128 stands for zero in the data rows.
Each pair is two rows. How far apart are they, by a hidden measure? 0 means very close, and 20 very far. Two or three weighted sums of its numbers give each row a place; it is the straight-line distance between the places.
95:112:131:164:44:179:107:178:126:23:99:170:82:172:60:83:89
44:88:110:75:110:225:118:60:66:116:67:233:134:122:97:73:36 11
127:152:160:156:122:101:170:154:110:162:144:75:161:138:82:117:195
112:90:132:141:113:192:104:129:88:101:98:181:117:180:84:92:85 12
130:120:141:105:162:119:112:134:140:140:120:134:132:117:154:146:136
171:140:96:70:85:114:153:100:138:116:103:95:89:125:173:155:132 12
194:129:107:111:122:141:134:114:113:112:135:120:111:165:143:100:129
136:83:133:114:96:193:121:116:88:105:81:171:93:200:110:96:95 8
123:159:118:156:121:44:176:191:163:175:101:63:130:101:113:149:199
143:155:131:140:187:65:143:146:137:204:159:63:183:68:128:180:182 5
109:95:137:150:119:187:106:132:94:102:109:175:127:164:79:91:81
160:134:147:102:97:160:125:155:103:76:130:112:127:143:87:91:149 8
91:143:177:125:137:106:141:181:170:103:138:140:134:116:136:105:178
63:122:61:67:197:189:65:71:113:113:121:220:182:11:125:106:3 15
76:65:131:161:101:170:81:120:128:114:72:185:81:168:129:171:58
119:118:127:67:154:114:109:122:175:120:100:157:109:90:204:161:115 7
112:85:131:132:98:186:111:122:87:104:89:169:106:172:97:106:83
114:146:100:65:150:81:137:98:170:165:106:121:126:59:199:169:133 6
96:139:156:130:126:155:106:165:110:80:146:135:156:93:65:114:123
153:106:158:135:124:154:118:133:123:107:132:145:109:186:143:113:134 6
193:117:103:56:72:113:144:103:153:110:75:102:51:159:215:179:128
129:106:127:116:157:169:89:116:109:115:127:162:144:127:122:116:82 15
158:128:150:135:108:163:124:175:108:63:141:126:129:157:70:70:138
72:136:51:57:165:193:120:54:89:130:105:215:182:43:102:42:26 15
104:131:165:91:152:99:131:171:173:121:111:141:128:103:166:135:164
113:141:108:85:90:106:129:99:164:108:111:119:94:88:171:182:119 9
111:99:119:158:129:164:62:112:122:91:136:154:118:124:119:179:59
130:79:111:187:169:174:35:78:118:116:179:174:116:149:151:190:28 4
162:112:139:145:158:152:119:126:107:134:150:136:143:168:118:100:126
127:160:167:168:167:98:112:170:141:130:194:81:170:93:97:153:177 5
106:121:159:100:165:114:114:172:189:100:113:173:118:123:182:103:149
102:82:158:100:192:111:122:115:143:213:85:153:134:126:199:189:130 14
148:162:108:122:159:55:149:126:159:191:142:67:153:67:160:171:170
147:126:113:98:104:125:132:107:136:118:111:126:103:131:166:149:120 10
96:89:164:74:168:138:162:82:131:203:85:188:127:165:205:108:143
129:133:140:120:94:163:134:143:100:81:128:129:134:145:73:85:130 6
146:121:136:117:142:148:106:127:129:104:140:143:123:139:140:119:117
154:142:133:104:111:134:144:144:100:115:124:88:139:124:91:120:152 6
74:146:160:89:77:121:189:101:164:95:128:175:99:142:176:62:165
128:154:139:160:162:90:157:153:129:171:151:93:173:111:103:109:180 17
162:113:115:211:191:151:29:115:121:112:223:135:162:122:108:172:63
156:134:91:83:154:128:71:98:187:70:162:159:104:82:215:153:74 11
94:112:128:176:115:134:97:129:127:124:135:133:119:127:113:173:100
130:107:176:93:176:131:112:175:141:130:112:143:138:127:150:130:158 8
95:152:97:168:80:136:149:118:98:117:136:118:142:114:55:95:108
154:113:114:115:93:182:117:112:98:74:125:151:105:162:110:94:87 3
115:132:133:218:198:148:80:104:95:147:227:142:193:112:75:119:93
131:100:123:123:89:184:112:117:96:85:99:164:101:172:104:97:90 11
163:127:126:109:85:127:150:110:121:119:117:112:94:168:153:126:143
165:130:144:106:138:149:105:153:125:80:143:121:129:135:118:113:130 5
34:141:79:103:123:115:133:77:152:148:93:178:135:41:154:154:69
113:100:147:165:134:146:110:114:98:152:135:129:132:151:106:158:113 11
127:136:101:94:104:139:137:84:129:118:118:137:112:113:151:128:103
94:97:125:172:124:146:94:137:117:129:110:147:117:127:104:167:87 7
154:184:90:135:145:36:154:150:173:160:147:50:147:55:144:165:178
137:116:138:112:77:200:130:134:88:54:116:156:108:175:74:56:105 12
131:158:127:160:116:48:172:198:165:167:106:63:131:110:115:141:205
167:142:107:198:152:136:73:150:140:87:200:119:139:131:94:121:97 6
128:75:139:143:133:193:90:134:94:102:104:179:118:184:97:114:77
161:124:149:93:116:130:141:144:127:114:110:111:106:155:143:122:153 9
69:78:125:171:89:167:88:134:123:99:83:189:87:160:107:145:63
96:85:129:158:130:182:84:125:101:109:110:181:117:159:92:123:68 4
99:106:128:150:116:189:106:132:94:88:121:174:135:147:73:81:80
120:62:140:168:156:166:44:113:123:124:122:169:103:158:151:208:61 4
104:68:151:88:208:105:98:123:156:217:67:160:119:120:226:211:123
146:144:143:99:107:136:179:133:109:126:113:118:133:158:106:59:170 4
100:130:117:73:133:124:150:133:116:159:72:129:144:88:118:126:130
102:110:132:160:58:178:104:167:126:30:108:171:87:166:66:89:89 4
81:97:163:90:181:145:115:128:169:130:109:217:123:131:196:84:120
59:81:127:182:68:171:101:142:127:81:77:191:79:170:94:136:70 12
161:125:126:89:76:127:162:123:93:139:81:77:105:149:112:151:151
89:81:121:160:91:177:94:124:108:93:97:183:99:163:102:135:66 12
170:143:106:122:115:153:134:118:112:93:149:127:133:147:109:67:112
128:152:110:67:127:86:137:121:176:124:110:114:113:71:191:160:140 4
255:124:123:93:170:140:98:133:126:101:170:91:117:189:178:109:142
153:111:145:163:152:145:146:117:104:158:144:144:139:204:123:70:148 9
133:121:120:118:128:148:116:108:121:107:133:147:123:128:136:119:106
113:139:111:187:111:150:131:129:105:106:153:145:137:148:68:77:108 3
79:72:135:86:166:149:135:118:96:206:33:174:140:133:140:133:107
92:78:133:170:139:181:72:127:109:111:114:187:125:153:102:141:59 2
80:127:53:109:185:129:77:102:131:152:106:159:168:13:116:161:40
129:192:95:153:125:64:165:165:159:142:156:74:157:58:99:104:172 13
71:89:138:149:225:153:77:101:166:145:151:245:150:125:199:87:71
57:85:114:169:105:163:88:117:116:118:90:184:104:129:104:170:54 16
143:175:94:151:126:160:61:167:127:8:207:114:162:53:44:107:75
130:153:106:68:50:95:176:82:168:112:103:114:69:123:195:155:143 14
179:100:162:130:122:189:106:169:96:73:125:144:115:207:88:69:125
184:97:160:125:130:192:99:170:95:66:122:145:122:200:89:67:127 1
103:200:121:163:117:97:184:116:114:146:202:88:192:79:60:68:171
118:172:134:90:101:84:144:145:187:83:144:110:111:75:160:139:164 9
104:182:146:205:158:97:148:162:138:135:211:104:194:93:59:67:169
154:124:150:156:112:170:118:184:105:71:139:141:131:176:64:63:131 6
143:109:126:78:52:131:160:113:131:113:60:118:58:177:167:158:133
131:189:102:140:69:57:207:145:155:144:124:55:118:108:119:123:194 8
140:119:100:96:90:147:136:99:116:116:93:130:100:141:143:139:100
148:141:131:105:98:145:128:156:117:77:130:108:130:115:90:113:136 5
168:86:151:112:132:198:103:141:89:85:107:164:119:202:109:78:102
68:151:139:171:171:37:181:124:143:255:136:72:183:77:134:190:189 10
133:89:118:75:199:128:49:112:165:137:102:162:112:87:220:219:68
123:91:143:163:127:168:96:156:107:97:116:156:122:171:86:113:99 3
125:116:147:128:74:158:143:149:108:86:99:133:101:173:89:104:133
161:108:154:102:107:139:129:129:132:106:117:125:93:181:161:131:144 6
121:87:109:175:145:166:59:79:105:136:145:158:124:140:128:189:43
153:125:132:109:126:115:156:148:132:149:97:116:118:149:142:115:161 7
137:127:127:108:165:132:124:152:128:133:119:142:155:108:115:96:125
131:176:97:146:119:25:172:164:176:181:112:50:127:73:141:183:192 11
116:128:101:176:161:143:106:104:114:142:165:148:152:115:108:108:87
112:207:118:140:86:51:179:151:156:122:165:47:147:56:99:145:191 11
78:181:143:195:136:74:146:142:158:139:204:99:163:78:101:129:171
122:100:127:106:71:197:140:83:75:103:98:163:97:192:105:100:89 10
150:119:143:150:135:90:119:138:144:155:139:81:118:130:148:201:150
151:119:117:83:93:120:124:112:152:101:100:125:77:129:180:172:116 8
71:101:130:157:129:125:73:108:136:129:128:138:120:93:133:230:81
137:96:180:181:210:123:69:162:118:175:166:99:169:130:114:197:145 12
131:126:110:83:137:104:100:104:174:117:124:130:101:82:205:194:109
172:153:174:114:157:83:156:132:121:175:167:57:161:122:139:155:205 8
86:147:138:187:119:91:180:133:120:186:144:106:156:136:89:110:168
227:127:125:128:146:149:143:127:105:128:149:120:128:208:136:55:150 8
145:117:143:170:141:155:104:144:119:102:163:152:136:167:105:87:117
192:135:172:188:185:61:76:213:219:91:202:89:108:146:186:170:185 12
86:92:122:152:118:169:85:121:111:95:113:180:116:131:101:140:63
191:134:91:44:41:112:163:90:139:100:70:96:48:162:199:170:130 15
147:140:137:125:151:143:117:141:120:101:166:128:153:117:112:91:133
136:152:123:40:156:81:130:118:174:147:113:108:126:54:208:179:153 5
110:148:118:134:97:152:143:117:94:103:133:134:142:118:73:90:118
162:122:152:129:128:127:111:154:153:97:145:122:105:150:147:137:142 7
85:119:120:124:78:166:152:102:88:118:93:155:124:142:83:97:100
150:138:124:105:93:129:145:142:102:124:100:86:121:135:95:141:143 8
86:129:140:98:168:91:119:163:191:132:102:150:120:84:180:145:148
105:200:131:205:130:103:166:191:129:100:206:94:197:89:19:23:179 9
101:164:144:161:119:126:177:118:111:140:176:125:164:130:81:61:167
216:112:133:103:144:184:90:130:89:78:155:123:131:170:115:100:105 3
152:133:89:78:76:128:154:78:121:130:93:116:90:130:163:146:113
93:182:146:140:172:83:179:101:124:195:196:102:199:73:122:104:187 9
150:145:135:115:112:132:123:159:116:96:132:96:137:114:90:124:148
131:174:87:148:120:21:172:158:176:186:120:49:132:62:140:182:181 7
115:139:106:171:162:151:102:119:109:121:174:151:166:108:85:94:92
81:113:104:97:177:162:129:49:113:171:123:214:153:111:170:79:73 9
116:113:105:106:28:133:179:86:120:128:61:135:57:182:155:136:120
89:88:120:150:99:179:100:120:104:107:90:180:103:161:102:129:67 10
103:143:187:96:142:120:127:182:165:84:145:135:135:107:139:115:181
87:173:123:134:66:71:191:131:144:144:124:83:120:98:116:146:179 11
134:138:164:112:145:126:124:163:148:99:150:129:136:119:135:109:159
98:101:127:142:89:183:136:125:85:102:92:168:119:172:70:80:91 10
96:71:133:75:194:100:106:95:151:227:57:154:120:104:227:229:115
158:74:145:130:130:197:85:141:87:97:103:163:112:201:103:107:89 3
117:129:130:197:162:194:114:117:49:127:186:154:204:146:18:35:91
107:173:157:140:210:52:180:125:143:233:186:80:204:68:149:126:214 10
72:110:108:112:153:115:109:126:158:151:80:175:125:86:165:157:94
187:110:83:134:124:174:111:62:87:135:143:137:109:183:136:118:72 8
159:97:167:148:129:159:100:176:111:93:125:130:112:190:97:115:136
155:161:95:229:211:105:39:102:123:138:255:73:202:51:89:200:85 11
131:132:110:98:43:124:175:87:123:119:84:116:71:167:154:138:133
163:99:101:97:67:106:161:88:118:179:51:84:64:174:179:210:127 9
88:160:111:90:138:98:135:63:178:131:163:159:128:66:210:135:120
114:92:181:90:185:125:111:165:154:151:89:163:127:136:180:145:156 5
111:167:143:194:136:97:155:144:142:139:189:108:159:120:93:86:169
184:125:132:99:132:121:133:156:143:115:113:114:105:158:159:115:153 5
60:76:138:77:142:152:158:102:80:222:19:162:144:134:126:144:118
200:133:153:143:152:97:109:193:156:106:159:77:121:152:134:149:183 18
160:138:93:81:87:142:140:74:110:117:114:116:104:135:151:135:106
161:156:97:199:156:84:104:104:157:147:209:91:139:106:146:175:118 10
177:129:94:115:136:170:101:103:103:95:146:139:133:132:118:97:84
97:153:175:141:209:91:159:135:150:198:172:136:186:105:150:84:196 8
123:69:129:130:94:188:108:109:91:117:67:173:88:193:113:128:80
174:152:148:179:175:85:100:188:182:100:197:95:139:126:144:128:169 16
194:128:164:151:155:121:110:191:134:108:161:88:136:161:111:129:174
174:116:163:124:151:163:94:169:130:77:148:143:126:166:126:92:138 7
117:161:114:130:146:84:192:68:86:248:140:68:181:96:114:146:169
180:62:186:85:190:190:101:163:90:138:81:162:131:205:136:90:133 11
120:114:81:115:142:124:102:82:144:144:117:147:114:99:170:174:73
159:125:153:153:116:174:122:179:101:72:135:138:131:181:60:50:137 5
143:149:132:113:105:125:157:139:102:133:128:86:144:115:91:120:158
145:106:141:183:170:164:97:133:108:128:168:158:148:168:103:94:104 9
206:119:157:127:175:67:138:161:168:183:137:76:112:169:207:168:205
163:110:133:93:112:126:146:142:126:144:84:113:102:174:150:129:156 10
137:151:175:128:181:73:157:160:124:214:143:57:181:97:121:167:213
153:101:142:120:127:196:112:147:84:85:112:155:124:183:83:70:107 11
128:184:135:202:194:62:175:124:127:218:216:78:207:94:103:100:195
150:108:133:120:126:150:111:129:127:112:114:145:108:159:150:128:116 11
148:128:104:88:94:119:139:105:136:127:98:116:92:126:172:152:119
103:143:118:135:134:104:198:58:72:252:129:87:177:121:109:137:157 8
109:85:166:76:209:96:90:131:180:181:94:157:120:103:238:213:140
106:87:132:149:124:188:97:134:92:99:109:178:126:165:88:103:76 7
109:93:153:101:178:120:119:137:140:182:88:149:126:132:173:158:136
143:131:156:102:104:130:161:148:125:124:107:120:113:155:125:102:167 7
145:102:151:145:120:155:117:134:126:102:134:152:107:185:132:108:128
106:77:153:83:190:113:109:117:148:209:69:153:123:126:209:202:128 3
124:160:87:141:153:46:163:117:148:217:122:73:156:62:144:177:156
106:204:134:182:179:86:151:122:114:170:238:71:230:40:62:100:170 5
144:180:107:132:134:73:152:165:153:133:145:79:150:78:113:116:168
82:114:99:149:38:129:159:93:137:114:86:155:68:160:138:131:100 12
135:187:98:132:71:68:191:152:142:140:128:54:131:90:98:129:184
156:115:107:110:74:165:146:83:98:112:109:138:92:185:133:105:104 9
128:118:109:105:156:124:75:116:172:104:135:156:111:92:188:172:88
97:106:140:106:34:180:174:110:72:109:61:150:93:187:82:94:121 11
136:114:109:93:39:136:161:96:126:110:63:129:54:172:165:143:120
107:114:147:96:168:102:116:165:178:147:91:154:123:103:187:144:137 11
134:158:125:133:187:60:143:124:130:223:166:53:185:54:131:194:173
123:118:92:100:149:115:98:94:154:142:114:141:118:91:187:179:84 14
110:202:127:168:173:80:154:121:112:176:225:70:221:44:71:116:173
111:53:137:152:153:181:52:129:115:117:98:183:101:172:133:175:53 10
133:166:99:119:133:79:162:142:140:162:120:84:148:85:126:130:162
118:174:109:130:79:65:208:128:144:171:116:74:120:111:128:131:188 7
135:153:108:121:102:62:191:129:119:207:88:51:130:109:122:172:185
126:114:122:105:83:174:128:124:86:91:101:139:116:151:88:110:104 11
116:179:113:158:93:60:200:137:134:174:139:64:144:102:103:125:187
150:112:153:72:144:144:113:146:120:103:111:124:126:127:142:133:140 9
121:135:159:182:156:80:152:139:137:193:158:88:153:139:131:152:183
81:169:126:173:143:110:137:116:118:148:182:110:182:72:82:124:133 5
134:115:113:196:159:154:64:105:130:100:201:159:136:139:119:134:66
125:114:139:127:78:139:145:124:133:111:101:140:83:181:144:128:129 10
145:119:100:88:29:131:172:83:124:113:68:121:54:180:164:136:122
163:116:113:62:69:119:144:110:153:104:75:112:58:159:200:167:128 4
111:104:138:154:105:179:119:142:91:96:111:163:123:168:73:86:97
87:185:124:160:93:102:197:119:108:158:159:96:170:96:68:79:173 6
183:122:68:110:98:154:133:56:102:128:121:132:97:169:153:117:81
127:156:131:82:97:92:142:134:166:97:128:100:100:90:167:163:155 5
129:117:112:221:178:152:50:100:113:117:229:146:165:114:97:154:63
132:140:126:122:161:124:97:135:140:115:158:120:152:83:130:147:121 6
208:162:75:68:123:130:124:75:119:104:155:86:130:89:148:135:108
131:151:91:61:146:86:139:94:165:148:115:116:122:58:199:168:130 6
136:94:116:114:109:173:119:112:101:111:98:159:106:169:126:114:91
128:131:107:93:129:103:111:109:158:126:124:122:110:84:181:187:108 5
111:137:98:114:135:152:92:136:148:68:136:169:128:84:121:105:75
68:175:110:242:151:163:124:75:83:120:255:167:213:95:25:33:86 7
111:96:143:110:46:179:164:117:90:102:60:153:83:198:98:93:122
83:138:156:100:125:125:154:141:165:97:119:177:122:122:159:74:150 12
195:138:145:145:148:44:159:165:182:182:130:62:99:162:199:175:215
125:113:128:103:65:178:144:120:83:97:84:139:106:168:88:100:111 15
107:75:165:94:180:131:119:148:142:181:63:175:122:159:177:134:138
111:169:127:94:86:98:146:114:158:97:140:105:114:76:149:159:150 14
49:97:134:149:201:151:103:101:164:140:147:253:143:119:182:66:77
97:150:145:158:121:129:165:112:114:147:154:135:150:140:104:84:152 13
128:140:153:136:147:149:140:148:101:121:153:132:169:136:80:62:150
136:162:137:149:192:72:137:138:130:202:173:63:186:72:119:167:181 10
219:117:160:125:159:169:139:143:93:119:153:125:146:220:112:38:161
207:153:133:102:109:161:160:139:88:94:146:110:140:176:87:25:159 4
171:125:130:91:121:124:124:145:140:101:119:111:106:135:148:138:141
138:104:150:85:117:160:130:125:116:114:97:150:109:163:142:112:130 6
181:167:110:91:103:105:172:145:135:112:132:93:126:132:132:80:171
104:184:135:150:120:103:174:120:129:132:181:107:164:98:97:80:174 4
120:108:145:92:55:162:165:119:94:102:72:139:95:173:112:107:138
96:200:128:143:166:80:160:89:128:178:221:87:210:37:114:124:171 10
91:79:107:153:124:151:69:120:111:133:86:156:107:115:118:207:47
109:125:121:107:122:141:125:106:122:119:124:142:124:109:138:141:106 6
134:125:114:103:54:150:152:128:98:95:79:110:102:147:93:120:121
255:122:125:63:137:165:123:124:93:87:140:92:116:190:144:82:143 13
125:121:117:85:141:118:92:103:164:116:121:144:111:83:195:192:99
103:177:137:99:91:94:148:133:163:91:156:103:126:70:137:143:161 3
107:110:89:118:143:126:99:90:143:146:112:158:115:93:169:178:71
107:96:142:109:41:181:168:115:87:103:59:152:79:200:97:100:123 6
119:197:165:140:142:33:153:166:212:120:202:72:133:72:175:157:222
135:115:169:98:170:131:113:173:151:123:122:145:135:134:152:120:156 9
121:113:111:89:152:124:98:106:152:136:108:146:118:97:182:183:99
77:128:115:88:156:141:164:67:142:162:115:212:141:118:187:55:107 8
0:145:142:218:202:153:94:108:184:94:228:255:178:85:129:12:72
14:152:116:78:117:108:195:110:136:173:70:169:156:51:127:81:135 13
106:63:126:159:143:177:53:134:118:107:93:182:99:157:126:171:53
133:158:118:138:198:68:150:113:119:236:158:67:192:69:138:170:170 12
111:100:134:142:111:189:107:131:89:95:105:169:128:167:78:87:84
142:126:109:108:148:128:78:135:177:72:148:148:109:89:173:153:93 7
64:109:172:135:92:129:172:104:121:161:104:155:112:170:143:120:155
68:194:92:96:123:165:164:143:112:62:141:181:192:44:35:0:108 6
111:92:150:99:168:123:125:129:136:179:83:151:123:136:174:156:133
121:101:128:120:121:184:116:117:93:111:105:169:128:154:95:92:93 3
